In the data rows, 128 means zero.
Here are some points, each followed by its number:
144 182 116 118 129 131 137 136 134 154 119 128 119 149 125 133 140 123 139 135 140 118 114 129 135 119 104 134 124 154 144 128 126 131 135 136 124 125 126 133 127 125 139 123 129 138 132 140 0
42 175 106 89 125 1 0 169 151 0 155 176 113 41 232 135 32 111 71 24 0 164 255 133 175 189 255 255 92 0 0 103 101 127 27 201 117 48 79 129 129 207 77 76 184 124 99 102 1
124 127 137 125 128 123 127 131 125 129 124 116 121 137 128 116 112 119 131 128 120 134 124 122 119 132 133 123 122 127 132 124 126 108 127 128 135 127 127 123 127 131 134 129 119 119 135 128 2
120 127 130 132 130 126 129 124 119 136 121 117 141 133 114 116 117 121 135 121 126 139 134 116 111 148 127 116 150 124 122 121 132 105 133 128 124 128 123 123 127 116 130 130 123 122 143 126 3
107 100 132 155 146 180 231 104 133 114 202 128 157 103 107 135 171 152 150 134 212 116 122 117 154 83 119 51 185 41 115 170 119 186 155 60 44 160 108 136 190 118 89 140 167 144 66 139 4
167 115 101 127 105 137 153 131 130 160 121 129 133 149 108 139 133 122 127 143 144 95 101 125 139 137 107 126 134 136 122 131 131 128 139 128 113 119 130 140 152 112 140 139 128 115 118 145 5
124 107 190 186 128 148 126 56 77 54 174 149 179 89 99 94 151 123 113 147 216 189 118 111 97 184 140 49 192 42 109 133 127 128 182 85 145 154 135 42 156 120 99 152 134 145 149 132 6
20 140 225 152 77 86 100 10 71 0 159 48 119 51 106 45 9 218 15 73 185 240 225 148 31 255 240 113 203 0 0 149 185 63 209 33 214 140 152 66 111 178 63 121 87 108 202 95 7
140 112 139 114 140 143 143 138 144 151 106 141 143 176 118 124 140 108 145 144 127 111 99 134 114 116 183 124 98 151 150 130 127 129 136 134 145 129 133 131 116 125 192 123 120 122 134 134 8
143 154 139 119 133 152 142 135 151 154 100 150 138 147 120 133 130 120 134 123 139 112 98 138 112 111 108 118 94 152 155 119 127 145 125 143 143 133 204 131 124 127 137 127 129 126 144 139 9
45 172 95 91 130 16 6 151 146 0 133 180 101 51 219 134 56 149 57 58 15 153 235 131 151 182 242 255 80 0 0 99 113 156 26 223 154 71 81 131 132 188 72 100 169 133 110 102 10
151 122 108 131 123 138 133 143 134 162 114 126 121 144 122 129 137 114 135 137 135 124 83 123 132 125 104 129 123 144 146 126 119 125 128 132 131 119 123 136 130 122 137 128 127 126 137 149 11
119 126 117 121 136 122 129 72 123 123 132 121 134 134 133 117 108 125 135 125 107 121 126 118 133 128 132 146 117 124 121 132 126 102 105 129 127 128 121 125 114 125 129 122 126 116 118 132 12
135 120 127 126 128 134 127 132 120 147 115 128 128 145 128 119 134 112 141 137 124 129 109 113 129 121 128 123 126 138 138 127 119 130 128 131 141 126 133 134 129 120 139 121 122 127 126 133 13
125 116 139 112 144 105 141 169 134 89 134 116 182 112 107 124 104 143 145 84 98 106 141 165 141 141 147 147 99 102 129 142 119 69 94 104 102 112 121 123 91 146 136 134 121 114 139 135 14
145 117 123 120 131 128 142 143 122 153 121 124 129 148 128 124 135 121 140 136 139 128 115 123 134 121 118 122 124 140 112 126 120 126 130 136 129 130 117 138 100 123 137 127 121 127 131 134 15
167 139 89 159 112 156 103 105 148 197 110 100 79 91 149 166 164 131 112 156 135 121 157 138 122 106 120 136 142 170 168 112 136 180 115 207 130 137 121 138 113 95 124 152 147 144 118 109 16
93 111 145 116 130 103 114 166 129 106 137 150 142 126 147 132 129 117 151 100 69 129 125 97 138 129 157 154 105 131 126 115 119 113 94 136 120 119 122 123 116 145 138 102 121 101 108 109 17
161 123 107 131 101 133 154 137 137 163 123 123 129 140 106 129 130 126 125 146 145 106 102 116 138 152 107 174 128 132 133 119 135 114 166 128 120 124 131 136 143 110 140 149 128 110 125 134 18
111 123 171 93 122 110 155 130 119 105 167 89 107 126 131 102 82 169 105 132 159 163 139 130 122 145 126 94 172 101 128 125 157 72 191 114 119 171 140 122 150 150 116 146 74 106 169 97 19
157 147 97 141 116 160 118 114 141 172 146 113 92 118 121 155 161 147 125 134 136 113 145 138 135 96 99 120 158 185 148 124 134 157 140 107 106 127 110 129 132 106 122 127 143 143 119 122 20
136 113 141 116 142 136 141 159 145 143 116 134 127 141 113 132 130 108 150 126 125 95 105 144 112 115 110 124 78 136 151 127 124 117 105 132 130 126 118 126 112 128 141 121 127 140 132 135 21
145 120 131 115 125 135 138 151 138 163 115 121 126 148 125 133 122 119 146 133 135 127 111 128 131 118 114 115 115 147 149 132 133 132 134 129 122 134 127 181 127 127 211 131 121 125 135 129 22
139 95 172 200 140 149 114 43 59 58 172 171 203 82 98 82 165 89 114 151 209 182 133 115 98 171 149 53 178 22 114 125 100 152 150 99 153 135 147 127 160 111 97 143 158 154 121 141 23
115 107 170 92 136 116 162 145 115 127 194 100 120 119 125 109 137 166 108 170 198 170 128 121 159 131 105 69 194 93 157 128 153 90 229 120 112 183 135 133 183 139 110 147 89 115 164 96 24
141 125 109 129 132 137 129 197 136 167 111 123 112 145 126 129 141 111 139 140 143 120 116 122 133 122 110 135 127 152 140 129 121 131 121 132 128 114 128 134 134 117 142 128 123 135 130 137 25
155 129 122 126 105 145 148 118 142 156 118 131 130 147 117 137 142 141 142 147 123 113 106 138 125 115 112 118 140 164 115 134 146 132 135 102 109 151 161 115 146 114 129 147 126 143 110 132 26
153 126 112 131 121 135 138 139 133 159 111 159 126 146 124 132 133 114 138 138 137 114 116 124 135 126 107 135 124 148 144 122 124 128 121 131 129 121 126 134 132 114 144 134 125 127 89 144 27
136 124 126 114 130 132 139 143 134 149 116 130 125 150 127 131 131 116 140 134 119 116 112 124 130 119 116 130 110 143 143 129 124 130 120 135 130 119 127 133 128 124 144 124 120 122 129 128 28
143 131 128 122 125 129 149 128 139 155 124 157 125 148 116 135 144 133 139 139 125 113 113 139 132 112 109 119 119 153 148 132 136 145 142 131 120 132 134 128 137 126 135 131 122 140 135 129 29
107 112 182 82 129 112 160 132 113 113 187 99 109 121 137 105 90 167 99 141 183 177 126 126 140 137 110 72 194 91 151 132 161 83 229 119 117 187 142 129 176 139 112 150 76 116 169 96 30
143 118 111 135 145 133 122 116 113 141 116 135 44 125 131 122 141 99 143 139 145 129 114 122 124 117 123 119 129 150 151 130 115 149 126 137 143 125 126 144 137 107 128 131 125 205 137 137 31
Which point above is nearest to each new point by angle? Its number follows each.
139 118 127 130 135 128 131 127 117 140 120 129 131 144 123 116 133 115 128 132 132 133 115 123 127 121 124 121 128 135 132 125 122 139 124 129 140 126 128 130 130 125 139 125 124 125 128 131 -> 13
137 128 121 133 127 147 126 130 137 157 125 119 120 135 118 149 136 119 151 133 144 126 120 119 131 112 122 115 134 153 145 130 120 144 130 117 128 131 122 136 126 122 132 133 130 134 123 133 -> 20
149 127 126 110 122 122 148 142 151 157 116 133 126 151 118 132 137 127 110 136 139 114 111 136 135 112 103 132 115 144 148 129 129 138 135 146 122 116 121 127 129 131 141 128 122 133 141 142 -> 29
145 136 111 122 113 161 135 120 144 162 133 125 120 147 117 146 148 138 137 135 123 105 45 121 120 104 111 114 154 174 112 136 147 134 140 77 106 146 149 115 138 113 134 129 133 141 110 141 -> 26
145 131 117 123 168 137 139 133 131 146 116 134 120 152 120 136 139 153 133 144 134 113 110 138 132 116 105 121 128 152 146 127 124 137 145 126 126 123 124 130 126 123 132 131 121 138 140 141 -> 29
136 140 106 147 127 137 109 123 136 148 89 125 119 102 148 130 140 112 113 140 120 134 134 112 110 139 138 139 107 136 125 112 136 150 111 164 160 141 115 139 119 122 131 140 138 139 137 129 -> 16
126 118 130 114 138 112 142 170 135 115 127 131 175 135 115 144 109 129 158 109 113 101 124 143 131 125 121 139 96 121 129 140 113 96 107 127 112 120 111 122 109 133 149 127 124 123 128 142 -> 14
149 128 110 159 136 144 119 123 135 160 104 113 110 113 124 138 148 106 128 144 134 122 136 117 121 132 117 123 122 150 140 105 131 152 128 146 134 126 114 141 121 106 137 127 133 135 137 138 -> 16
121 127 124 117 132 121 129 144 122 113 128 110 143 125 119 116 99 133 132 110 117 115 134 136 128 137 127 133 111 116 121 129 121 94 109 122 131 126 118 124 113 129 132 128 124 125 133 133 -> 14
122 135 105 117 134 127 118 142 131 246 126 127 143 143 134 125 114 109 138 133 133 133 124 118 130 129 130 146 111 143 124 123 119 140 110 147 131 119 122 107 139 95 138 124 122 138 116 129 -> 25
150 131 103 143 128 144 131 128 142 161 115 119 110 130 124 145 143 124 136 140 138 117 130 124 176 124 118 120 132 152 144 114 126 144 137 132 125 128 121 135 129 113 131 126 127 142 133 138 -> 20
165 143 92 145 115 158 109 104 141 190 138 107 77 108 141 163 171 150 111 131 133 114 159 140 140 100 101 129 170 196 158 114 129 172 136 117 116 127 143 139 137 103 108 124 151 143 118 106 -> 20
109 133 108 201 135 100 132 148 117 70 146 103 173 98 106 114 85 149 127 81 100 116 151 151 137 159 144 145 110 88 93 133 118 55 81 108 117 124 117 114 93 133 128 124 140 115 139 144 -> 14
130 129 133 121 131 130 128 137 126 139 118 126 128 138 130 119 122 118 142 134 123 130 114 115 123 129 129 128 122 132 128 123 124 119 123 131 137 126 126 126 130 128 132 125 112 118 125 125 -> 13
137 136 105 152 129 145 115 127 143 150 89 127 118 95 143 140 144 123 100 147 117 130 137 122 122 131 134 131 111 143 125 102 140 163 102 166 156 151 111 144 103 133 136 149 144 142 132 129 -> 16
148 129 136 122 122 133 150 131 150 149 117 148 141 148 112 136 141 136 130 148 120 115 106 138 125 105 114 127 112 154 139 132 136 146 140 137 127 140 238 126 135 133 127 144 125 141 127 140 -> 9
126 121 131 129 128 128 126 152 126 133 123 137 146 138 125 129 140 125 145 119 41 124 115 109 131 133 141 140 101 147 135 133 123 113 106 134 131 124 125 124 123 136 138 115 125 106 123 123 -> 17
136 142 100 149 128 138 109 126 137 138 85 134 122 93 142 134 139 123 97 139 110 129 138 120 139 139 143 142 108 129 119 104 140 161 102 168 159 146 117 133 100 133 135 154 139 141 135 129 -> 16
9 130 226 155 96 88 93 0 52 0 145 81 130 56 150 49 2 178 31 64 138 222 220 145 22 255 233 132 180 0 0 157 195 6 154 67 214 116 157 67 117 178 52 84 108 77 179 75 -> 7
137 127 139 120 126 141 149 133 143 146 101 146 138 150 119 135 134 131 138 152 128 113 108 144 118 107 111 120 102 153 149 128 137 146 128 178 127 137 137 124 128 127 130 138 133 142 139 145 -> 29
132 121 132 134 144 156 125 113 125 129 138 136 142 128 119 126 139 113 149 133 164 135 107 118 127 109 126 99 133 128 136 148 112 160 127 105 118 135 121 145 145 113 118 133 140 140 115 141 -> 4
117 131 139 120 127 116 121 145 122 136 116 142 130 140 139 134 130 121 135 120 102 127 113 105 129 122 143 147 107 143 136 118 128 122 120 140 140 120 129 94 122 135 138 111 125 115 123 64 -> 17
139 123 117 122 137 147 122 123 173 141 124 132 132 126 121 121 144 113 145 137 150 131 119 123 135 111 120 117 127 145 143 131 109 149 132 125 128 128 120 136 134 117 135 127 128 141 121 140 -> 11
108 138 136 120 135 118 120 142 117 133 130 132 121 143 143 129 122 122 142 119 92 126 118 104 131 116 143 146 116 128 138 122 151 123 118 142 123 118 128 132 118 138 130 113 121 122 114 120 -> 17
144 132 137 108 130 142 147 141 150 151 110 150 128 150 118 138 137 130 136 149 136 107 111 204 127 109 107 119 103 151 151 121 125 154 141 142 130 121 129 125 127 129 133 155 125 141 140 141 -> 29
144 132 127 116 123 137 144 118 141 144 111 144 131 146 117 135 137 132 139 146 135 113 110 137 127 112 195 118 111 152 142 124 138 145 83 132 127 135 129 125 131 128 133 131 126 146 132 142 -> 8
118 124 145 104 128 116 138 139 35 124 132 107 133 128 124 112 106 138 127 114 131 131 133 132 121 112 125 120 126 112 132 130 136 96 154 122 125 133 130 124 121 130 133 127 111 121 143 112 -> 19
113 132 136 120 130 118 124 142 124 135 120 129 122 137 144 125 105 121 133 121 99 115 120 114 128 115 138 141 113 121 131 124 130 116 114 144 131 120 127 128 122 129 136 120 121 118 117 116 -> 17
136 117 131 130 130 127 124 125 114 138 119 130 126 140 128 114 125 113 135 135 120 131 114 121 130 122 135 121 124 136 134 122 126 125 126 134 147 124 131 129 125 124 138 122 121 124 130 131 -> 13
147 122 117 117 120 138 134 137 141 156 118 127 31 152 129 132 130 122 146 132 142 118 108 126 134 112 112 118 130 154 136 132 132 134 129 121 123 135 128 133 133 127 142 133 125 129 117 138 -> 31
116 123 134 118 131 120 124 146 121 131 125 128 131 141 125 121 110 122 142 124 98 118 123 115 126 119 133 135 117 127 133 131 161 113 108 142 131 126 132 122 74 129 135 112 123 118 111 116 -> 17
100 131 89 94 145 77 86 100 112 133 103 148 78 83 187 126 137 91 74 127 107 131 144 126 97 121 146 209 98 136 126 125 133 182 95 218 186 121 130 141 138 150 102 138 122 152 128 79 -> 10
48 147 124 133 118 95 97 78 85 0 141 101 137 78 153 84 30 152 76 59 96 155 185 145 93 194 190 154 132 45 27 154 152 54 93 117 154 110 134 85 103 150 86 89 140 117 137 121 -> 7
147 133 114 156 132 148 118 130 142 151 97 120 123 112 133 133 144 114 116 149 125 130 141 112 121 142 128 119 117 140 130 108 136 150 121 152 148 139 120 137 112 117 131 141 138 138 139 137 -> 16
151 128 109 139 138 157 119 117 133 156 131 130 124 124 119 132 144 112 143 138 153 118 125 119 129 106 109 107 134 154 150 132 113 151 129 108 120 128 124 141 137 103 128 131 135 144 123 139 -> 20
128 107 141 145 145 167 126 115 118 124 164 138 153 120 112 122 148 133 141 134 195 133 110 118 136 108 124 79 159 104 134 152 112 158 140 91 97 156 120 141 165 119 117 144 140 136 104 135 -> 4
